Here are some points, each followed by its number:
[-0.12  0.89  0.91  0.05  0.41 -0.72 -1.32 -0.13  1.5   1.12  0.98  0.15] 0
[-0.3   1.06  0.46  0.01  1.41  1.14 -1.47  1.11  1.31  0.69  1.36  0.3 ] 1
[-0.32  0.34  0.97  1.29  0.94  0.91 -1.06  0.19  0.63  1.39  0.87  0.14] 2
[ 1.26 -0.49  0.63 -0.89 -0.65  1.38  1.24  0.55 -1.7  -0.98 -1.16  0.02] 3
[-0.91  0.   -1.06  0.02  1.16  0.26 -0.95  0.51  1.81  0.32  0.39  0.11] 4
[-0.55 -0.49 -0.08 -0.03  1.06 -0.84  0.17  0.77  0.34 -0.31  0.4  -1.02] 5
[ 0.36  0.38  0.49  0.86  1.17 -0.39 -1.46 -1.29  0.78  1.4   1.3  -1.08] 6
[ 0.19 -0.68  0.72 -1.38 -1.13  1.37  1.33 -0.44 -1.39 -1.51 -1.27 -0.7 ] 7
[-0.74  1.28  1.13 -0.48  0.7   0.69 -0.85  1.7   1.98 -1.32  0.82 -0.1 ] 8
[-0.45  0.54  1.25  1.6   1.24  1.07 -1.36  0.35  0.87  1.5   1.06  0.14] 9
[-0.44 -0.95 -0.19  0.45  0.91 -1.18  0.84 -0.49  1.16 -0.49  0.05 -1.3 ] 10
[-1.08 -1.01 -0.65  0.12 -1.02  0.07  1.15  0.89 -1.55 -1.19 -0.47  0.77] 11
[ 0.45  0.46  0.62  0.91  1.2  -0.63 -1.54 -1.5   0.67  1.71  1.43 -1.19] 12
[-1.11 -0.58  0.69  0.73  1.12  0.72 -1.32 -0.23  1.61  1.49  1.28  0.83] 13
[-0.36 -0.6  -0.28  0.21  0.99 -0.88  0.45  0.51  0.16 -0.33  0.23 -0.95] 14
[ 0.53  1.13  0.2  -0.77 -0.01 -0.6   0.1   1.2   1.08 -0.76  0.45 -1.  ] 15
[ 1.68 -1.01  1.56  1.58 -0.17  0.25  1.41 -1.08 -1.79  0.44 -0.68  1.22] 16
[-1.04  1.21  0.4  -0.88  0.16  1.33 -1.51  1.28 -0.03  0.39  0.39  0.74] 17
[ 0.79 -1.27 -0.42  1.6  -1.18  0.65  1.27 -1.13 -0.86  1.07 -1.08  1.47] 18
[ 1.43 -0.8   0.75  0.73 -0.34  0.73  1.55 -0.93 -1.68 -0.65 -0.86  0.14] 19
[ 0.84 -0.83 -1.78  0.24 -1.05  0.89  1.08  0.54 -1.48 -0.35 -1.08  0.48] 20
[ 0.86 -1.25 -1.8  -1.32 -1.27  0.97  1.52 -1.01  1.01 -0.93 -1.49 -0.51] 21
[ 1.75 -1.63  1.83  1.86  0.38 -0.61  1.88 -1.39 -2.04  0.76 -0.58  1.15] 22
[-0.98  0.06 -1.32 -0.13  1.3   0.42 -1.11  0.63  2.04  0.48  0.35  0.24] 23
[-0.52 -0.79  1.27 -0.58 -1.73 -1.91  1.35 -1.53  1.57  1.   -0.83  0.07] 24
[ 0.37 -0.16 -0.59  0.91  1.45 -1.15 -1.69 -1.51 -1.8   1.58  1.41 -0.47] 25
[-0.77  0.37  0.18 -0.79 -1.25 -1.62  0.4  -0.48 -0.06  0.39 -0.58  0.65] 26
[ 0.66  1.42  1.62 -0.16  0.79 -0.17 -1.55 -0.6   1.67  1.16  1.65 -0.5 ] 27
[-0.7  -1.67 -0.01 -1.61 -1.44 -0.77  1.59 -1.33  0.99 -0.94 -1.44 -0.24] 28
[ 1.06 -1.16 -0.32  1.36  1.54  1.76 -0.71 -0.9  -1.24  0.2  -0.25  0.83] 29
[ 1.54 -0.97 -1.29  0.34 -0.92 -0.07  1.54 -1.17 -0.43 -1.35 -1.38 -0.31] 30
[-0.48 -0.66 -0.88  0.35  0.76 -1.25  1.03 -0.43  1.22 -0.85  0.33 -0.83] 31
[ 1.16 -1.25  0.58  1.45  0.74  1.25 -0.11 -1.08 -0.39  1.53  0.52  0.92] 32
[-0.74  1.32  1.3  -0.37  0.88  0.91 -0.99  1.78  2.04 -1.44  0.9  -0.03] 33
[-0.75  0.52  1.09 -0.87 -0.36 -1.02 -1.17 -0.95  1.3   0.93  0.61 -0.22] 34
[-1.03  1.19 -1.08 -1.39 -1.2  -0.72 -1.05  0.81 -1.63 -0.86  0.1  -0.76] 35
[ 0.55 -1.15 -0.85  1.6  -0.71  0.14  1.21 -1.09 -1.75  0.19 -0.89  1.38] 36
[-1.4   1.16 -1.32 -0.42 -1.12 -1.01 -0.81  0.78 -1.41 -1.17 -0.83  0.74] 37
[-0.61 -0.85 -0.99  0.47  0.86 -1.3   1.11 -0.61  1.25 -0.85  0.31 -0.8 ] 38
Which two points above are nearest to each new point? Their numbers follow each, nearest first.
[ 1.5  -0.98 -1.01  0.43 -0.78  0.1   1.46 -1.18 -0.4  -1.16 -1.27 -0.15] 30 19
[ 0.61  1.44 -1.17 -0.81  0.   -0.09 -0.09  1.55  1.25 -1.03  0.68 -1.19] 15 5
[ 0.75 -1.27 -0.43  1.68 -1.23  0.63  1.25 -1.17 -0.76  1.11 -1.08  1.5 ] 18 36
[-0.52  0.2   0.14 -0.54 -1.21 -1.38  0.61 -0.6  -0.29  0.44 -0.61  0.85] 26 24
[-0.12  1.34  0.4  -1.23  0.44  0.02 -1.44  0.75 -0.83  0.8   1.15  0.29] 17 1
[ 0.62 -0.64 -0.9  -1.19  0.53  1.42  0.69  0.32  0.89  0.04 -1.14 -0.38] 21 14
[ 0.61  1.45 -1.31 -0.95  0.08 -0.08 -0.03  1.59  1.3  -1.18  0.66 -1.2 ] 15 8
[-0.87 -0.88  0.84  0.88  1.16  0.54 -0.99 -0.43  1.31  1.58  1.13  1.05] 13 2
[ 0.53  1.15  0.15  0.29 -0.71 -0.02 -0.48  1.04  0.58  0.14  0.64 -1.05] 15 0
[ 1.28 -0.76 -1.13  0.22 -0.83  0.07  1.23 -0.93 -0.4  -1.17 -1.21 -0.2 ] 30 20
[-0.25  1.14  0.47  0.1   1.73  1.45 -1.69  1.3   1.47  0.7   1.57  0.24] 1 9
[ 0.89 -1.05 -1.74  0.39 -0.92  0.89  1.3   0.55 -1.21 -0.53 -1.17  0.31] 20 30
[-1.17  0.91 -0.08 -1.28 -0.65  1.44 -1.42  1.37  0.76 -0.8  -0.65  0.4 ] 17 8
[-0.08 -0.97 -0.04 -0.9  -1.2  -2.01  1.12 -1.79 -1.68  0.74  0.34 -0.81] 26 24
[-1.38 -1.1  -0.85  0.   -1.18 -0.05  1.14  0.95 -1.49 -1.22 -0.52  0.77] 11 20
[-0.8   0.67  0.65 -1.12 -0.84 -1.24 -1.16 -0.91  1.86  1.15  1.11 -1.23] 34 0
[ 1.35 -1.53  0.67  1.77  0.9   1.53 -0.21 -1.31 -0.59  1.72  0.48  1.08] 32 29
[-0.72  0.44  1.32 -0.84 -0.37 -1.21 -1.3  -1.24  1.37  1.22  0.79 -0.19] 34 0
